One vector is turned by the same rotation once a step. Each row is the vector after some number of steps, and that number follows the row.
The counts run from 0 to 403.
[ -4  -2  37 -26   4 -65  -9  27 -12  25  13   5  22   5  -3   9 -12  18
 -59 -32  11  17  -2 -10  22  10  67 -12  -1  20 -11  19  -8  18] : 7
[  9 -28  -6 -17  41  25   1  13  15   2 -28  11 -15 -24   5   9  -1  27
  -5  48  40   2 -13  60 -29 -51 -10 -20  -7   0  -2 -27  -9  -7] : 86
[ 12 -23 -10 -25 -16  -2 -18  24  19  13  25  34  17  -8  30 -11 -23 -14
 -32  18 -25 -18 -18  29 -30  11  43  -2  -5 -38 -21  -8  52 -22] : 109
[ 19   7  24 -33  11 -36   2  25   0 -36  12   5  39 -30  11 -22   5  39
 -28 -20  24 -46   6 -37 -10  15  16  40  -8  14 -13  19  -5  11] : 397
[ 13  -2 -47  -9 -10  -9 -33  20  -2  -2   4  32  -1   0  29 -20 -14 -18
 -46   5 -35 -31 -28   2 -38  52  33  12   8 -33 -17   7  30 -11] : 338
[ 15   7 -27   0   5 -14 -13  10 -15  22  -5  21 -22  26  47 -19 -27 -28
 -10  10 -46  -1 -25  17 -31  50  30  -5  -2 -41  17  -6  30 -24] : 343
[-12  21  12   3   5 -10  49   1 -14 -45  -9 -11  10 -22   0  -1 -16 -23
  28  -3 -15  -6  30   5  -2  19 -43 -19  -1  34   1  70 -20  27] : 60
[-13   2  30  22  12 -14  39 -21 -39   3   5   5  -3  14   8  11 -28 -40
  28  -8 -17  30  11  38   9  16 -39 -54  -1   8  17  39  10 -11] : 284
[-22   9   1   1  15   2  27  -6 -29  -1  27 -35   1  35   8  33  28 -54
  48 -13   3  45  -4   1  14  -8  -6 -41   9 -12  28 -20  23 -17] : 216
[-20  12  33  -1  -1 -10  56   1 -21 -36   6   8  30 -44 -12  -9 -17  -5
   4  -2   4 -19  28  22  -6   1 -37 -20  -7  31 -15  69 -19  15] : 59
[ 16 -13  29 -10  26   8   4  -4  16  28 -47 -10 -43  25   8  -9 -35   5
  30  27   8  46   0  42  19 -47  -5 -24 -13  20  27  21   7  19] : 83
[  1 -15 -17  -9  15   8 -25  18   9  38 -29  28 -27   6   1  13 -16  18
 -56  33  26  30 -42  35   7 -29  37 -19   8 -22 -23 -13   5 -13] : 310
[  6  32 -11  21  25  14  42 -26 -34 -15 -39  -8 -41  11  20 -30 -20  -9
  38  20 -17 -12  -5  18 -28  23 -39   2   5  -7  39  -2 -15 -13] : 354
[-23  12  -6  23  24  -4  34  -2 -40 -12 -13   2 -18  10  14  23 -15 -45
  32  -3 -20  25   1  34 -16  27 -39 -60  11  -1  22  23  -1 -14] : 285
[ 13 -45  36   2  48  10  -9 -13   4  30  -5  15  -5   3  -4 -10   2   9
  -8  38  56  14 -20  47   7 -48 -21 -22 -12  -3 -19  31   6  -9] : 317
[ -6  -8 -12 -21  17   7   5  26  16  24 -40  19 -30  -9  13   7 -25  23
 -28  36  16  23 -30  62 -10 -35  39 -33  10 -10   7 -31   5  -9] : 80
[ 21 -22  12   1  -7  -3 -10 -10  -2  10 -22 -18  -3 -52 -43 -34  26  12
 -21  14  10 -45  30 -14  10 -12  -8  14 -36  38 -29  20 -37  31] : 30
[  1 -16 -22  -1  33 -18 -38  21 -10  45 -35   3 -35   0   5  22   8  12
 -16 -14   2  31 -10  22  -7  -5  28 -49  -9   4  27 -64   3 -17] : 246
[ -1  23  12 -19 -35 -23  15  14  18  -1 -29  15  -9   0  -7  -5 -60  14
 -34 -15 -28  23   8   7  37  -3  37  -5  -2  27 -17  53 -12  35] : 71
[-15   6 -17 -21  40  31  11  14   5 -40   3 -18   4  15  23  23  31   0
  43  18  35   8 -28   6 -29 -44 -31   2  10 -24  21 -23  16 -26] : 154
[  9  -6  58 -24  27  -1  31 -11   4   9  27 -22  14  53  15  -4   2 -17
  23  25  34  35 -27  14  21 -39  14   4   3 -21   8  38  23  -3] : 381
[ -8  -5 -76  13 -35   8 -36   7   4   4  16   4   3 -17  -6   7  42 -47
 -48   6 -36 -10   0 -13   1  23  11 -14   1 -15 -50 -15  11   1] : 269
[  9  51   7  -7 -48  13  23 -25  24 -11 -13   8  -3 -20 -14 -36 -51  27
 -12 -13 -11 -12   0 -30  36 -22  -1  56  11  13  -5  27  -2  18] : 134
[ 23 -10 -28 -22 -22   4 -35  15  26   1   6   2  -4  35  36 -14 -16 -40
  12  10 -58   0  -9  -3  -7  22  30   1 -13 -19  -8  21  51  10] : 107
[-16 -10   4 -25  44  29  15   3   8 -34  20  -2  28 -16  10  15  35  22
  22  14  59 -11 -24   7 -24 -53 -27  12   8 -21   1 -21  12 -30] : 155
[  9  14 -37 -37  -2 -25 -50  33  20 -16   4   1  13  28  39  16   5   5
 -13 -41 -28  -7  -9 -43 -21  29  37  21   0 -16  12 -25  35  -3] : 171
[ 13 -26 -15  26  30  12 -22 -25 -15   9 -40 -29 -27  -2 -16  -5  38 -25
  41  10   2   2  25 -10   5 -14 -59 -28 -28  30  17  -6 -17  10] : 256
[ 10  10  14   6 -20  -9 -21  -2  13  41 -31  21 -26  14 -21 -10 -41  26
 -51  -3   3  35 -17   7  46 -30  31   0   1   9 -38  42  -2  20] : 306
[-13  27  13  12   3 -13  28  -4 -16 -26 -23  34   0 -48 -18  -5 -29  32
 -34 -16  19 -20  19   5   8   4 -47  -5   9  29 -32  52 -36   5] : 294
[ 24   5  27 -32 -16 -33 -33   8  24 -11  28  12  51   5   3 -11   1  21
 -15 -47   1 -20   3 -56  10  -3  17  39 -11  10 -16  33  31  13] : 168
[  6 -24 -15  13 -35   5 -31 -17   3   7  18  13  24 -50 -39 -15  33 -16
 -39   4   2 -37  24 -13  17  -7 -15   1 -22  18 -59  21 -12   6] : 265
[-30  32 -44  18  20   4  29  17 -28 -41 -39  23 -15 -34  10  24  -3   9
 -15  -7   4 -15   4  18 -31  19 -52 -31  18  10  -5   8 -34 -12] : 292
[ 14  -5  30  -5  -1 -14  15 -17 -26  33  15  49   0 -11  20 -37 -47   9
 -38  12  -8 -10 -23  51 -31  24  30   2   4 -30  12  -8  28 -36] : 345
